(in the rows, 128 means zero)
One turn sends every row of this set to another row. A few are shown first. Where does it send the rows asked after them?
Q655: [124 116 119 114 160  79 154 153 129 123 137 124 112 171 150  98 138 135]
Q956: [119 133  96 131  99 149 135  86 136 100 128 106 132 137 119 134 117 108]
Q354: [156 104 152 134 163 134 125 110 130 119 122 176 150 162 118 152 153 141]
Q284: [129 132  99 124 147  93 132 112 125 136 133 124 121  95 144 100  95  86]
Q212: [143 108 165 121 132 161 126 131 139 129 115 177 147 145 127 146 154 152]
Q35: [135 127  97 151 142 112 103  89  83 137 129 140 126 138 121 133 132 150]
Q583: [168 111 143 110 140 151 109 143 171  96 133 130 137 106 121 145 135 100]
Q228: [128 139  93 120 137 113 123 106 122 147 111 135 125  83 148 101 108  93]
Q278: [102 156 106 140 118 123 141  88  97 117  90 129 126 129 131 130 139 133]
Q270: [149 100 158 106 149 147 115 146 148 135 120 174 141  96 143 130 143 141]
Q44: [134 113 114 106 150  91 146 163 149 118 151 105 111 158 146  96 127 117]
Q24: [123 117 120 118 148  91 156 149 133 113 140 114 114 186 141 107 141 139]
Q501: [148 145  90 129 109 133  89 118 121 122 138 111 110 105 121 123 117 103]
Q943: [147 103 147 117 182 121 138 113 148 129 110 188 151 119 145 128 137 118]
Q371: [139 132 158 114 125 155 147 134 159  92  94 128 142 122 122 151 154 102]
Q294: [156  96 156 107 135 160 117 151 159 125 126 152 144  96 133 138 140 128]
Q923: [139 153 101 127 113 112 105 127 123 116 139 100 104 109 125 116 105  90]
Q649: [144 111 164 107 119 168 134 150 155 122 108 144 145 110 127 141 148 123]
Q524: [140 101 161 113 150 149 129 130 145 133 114 187 148 123 141 134 145 149]
Q265: [144 121 169 118 116 166 127 147 139 124 103 157 140 131 125 147 159 137]
Q833: [101 155 113 144 121 107 150  91 101 104 110 118 121 150 127 132 127 129]
Q976: [137 114 116 111 161  79 138 162 134 126 149 117 106 159 148  97 133 130]
Q443: [133 101  87 134 152 116 134  75 119 144 141 142 147 122 134 115 105 116]
Q494: [135 107  96 140 163  90 131  88 110 136 152 136 135 129 132 113  98 116]
Q253: [165 119 145 110 169 121 100 147 151 124 119 169 128  86 141 128 137 109]
Q399: [147 141 163 134 137 139 125 135 121 106  90 152 133 147 115 158 172 134]
Q450: [123 137 106 152 150  88 122  94  83 128 130 136 120 145 127 129 123 145]
Q334: [127 129 122 116 135  95 145 163 133 109 138 102 103 179 136 109 144 132]
Q697: [121 147 104 135 102 126 134 102 126  93 139  96 119 146 115 132 113 105]
Q325: [126 129 119 108 137  94 150 168 143 110 135 100 104 161 144  99 137 118]

Q494 turns into Q450
Q501 turns into Q228
Now find these:
Q294 turns into Q270
Q399 turns into Q371
Q655 turns into Q24

One turn sends every row of this set to another row. A few are shown first. Where does it send the rows asked after them?
Q240: [130 146 122 113  84 103 144 122 117 119 144 106 111 132 125 154 147 115
 114 112  87 100 122 132  86 177 151]
Q130: [162 142 146  94 130 105 142 118 104 136 122 135 122 173  80 128 122 113
 108  99 114  85 118 132  82 154 110]
Q10: [145 117 159 105 115 157 128 122  92 156 113 144 138 128 110 144 172 115
 112 129 131 120 153 140  92 159 157]
Q942: [156  99 149 101 123  74 149 109 105 105 115 127 139 136 111  94 145 152
 132 160 111 126 113 145  85 128 113]
Q3: [171  95 150 112  77  92 120  89 108 128 108 159 129 164 116 134 136 104
 132 131 141 112 129 141 110 122 110]
Q709: [121 164 109  91 147 116  99 141 137 167 118 144 115 135 158 109 102 170
 144 139 118 156 137 136 104 132 135]
Q664: [121 117 152 136 102 121 164  94 106 112 126 159 136 161 174 159 133 135
 127 103 116 108 104 112 123 144 115]
Q899: [139  91 173 100  84 129 112 161  93 114 135 142 134 110 117 136 147 110
  95 126 153 118 111 147 106 144 139]
Q578: [136 133  87  90 136 148 117 164 141 162  99 151 119 126 146 109 109 123
 141 130 138 101 124 100 117 105 117]
Q827: [141  70 156  64 120 113 147 131  85 113 141 147 128 132 116 116 127 152
 115 143 141 101  89 117 115 118 112]
Q613: [118 167 104  91 128 134 106 149 157 163  91 164 123 132 158 101 136 139
 148 122 133 123 124 130 115 147  99]
Q722: [109 156 114 129 141 110 102 190 140 122 131 119 135 138 141 119 106 121
 125 119 135 135 138 125 133 129  94]
Q936: [100 149 102 114 136 119 101 173 135 139 139 145 154 124 112 116 135 125
  87 106 123 114 120 100 129 118  98]
Q339: [152 130 143  95 141  95 125  86 116 133 132 134 131 138 130 154 138 122
 157 125  74  63 109 128 114 127 141]
Q650: [144 155  88  79 110 119  96 163 112 151 105 171 114 121 142 102 145 153
 150 131 131  79 109 116 121 108 122]
Q809: [129 174 117 104 122 103 103 181  98 136 160 150 117 124 161 139 104 162
 117 140  95 143 119 126 113 115 138]
Q232: [102  90 136  99 101 106 146 106  96 120 150 141 130 164 110 134 163 114
 112 148 119 120 162 128 102 166 121]
Q9: [144 165 102 112 146 116 105 166 114 143 147 150  86 119 154 111 121 143
 152 167 113 143 128 114 128 137 133]
Q803: [105 165 109 124 145 109 108 135 151 155 128 139 131 116 151  95 117 134
 119 113 114 157 133 117 120 131  92]
Q567: [125  86 150 115 104 117 114 116  71 105 172 164 116 129 161 149 156 127
 134 120 133 111 102 113 127 134 131]
Q511: [140 109 190  95  85 120 169 106 120 146 144 145 129 134 139 157 128 129
 131 163 104 107 129 132 122 133 130]

Q650 turns into Q809
Q511 turns into Q232
Now find these:
Q664 turns into Q10
Q240 turns into Q130
Q827 turns into Q567
Q613 turns into Q709
Q722 turns into Q578

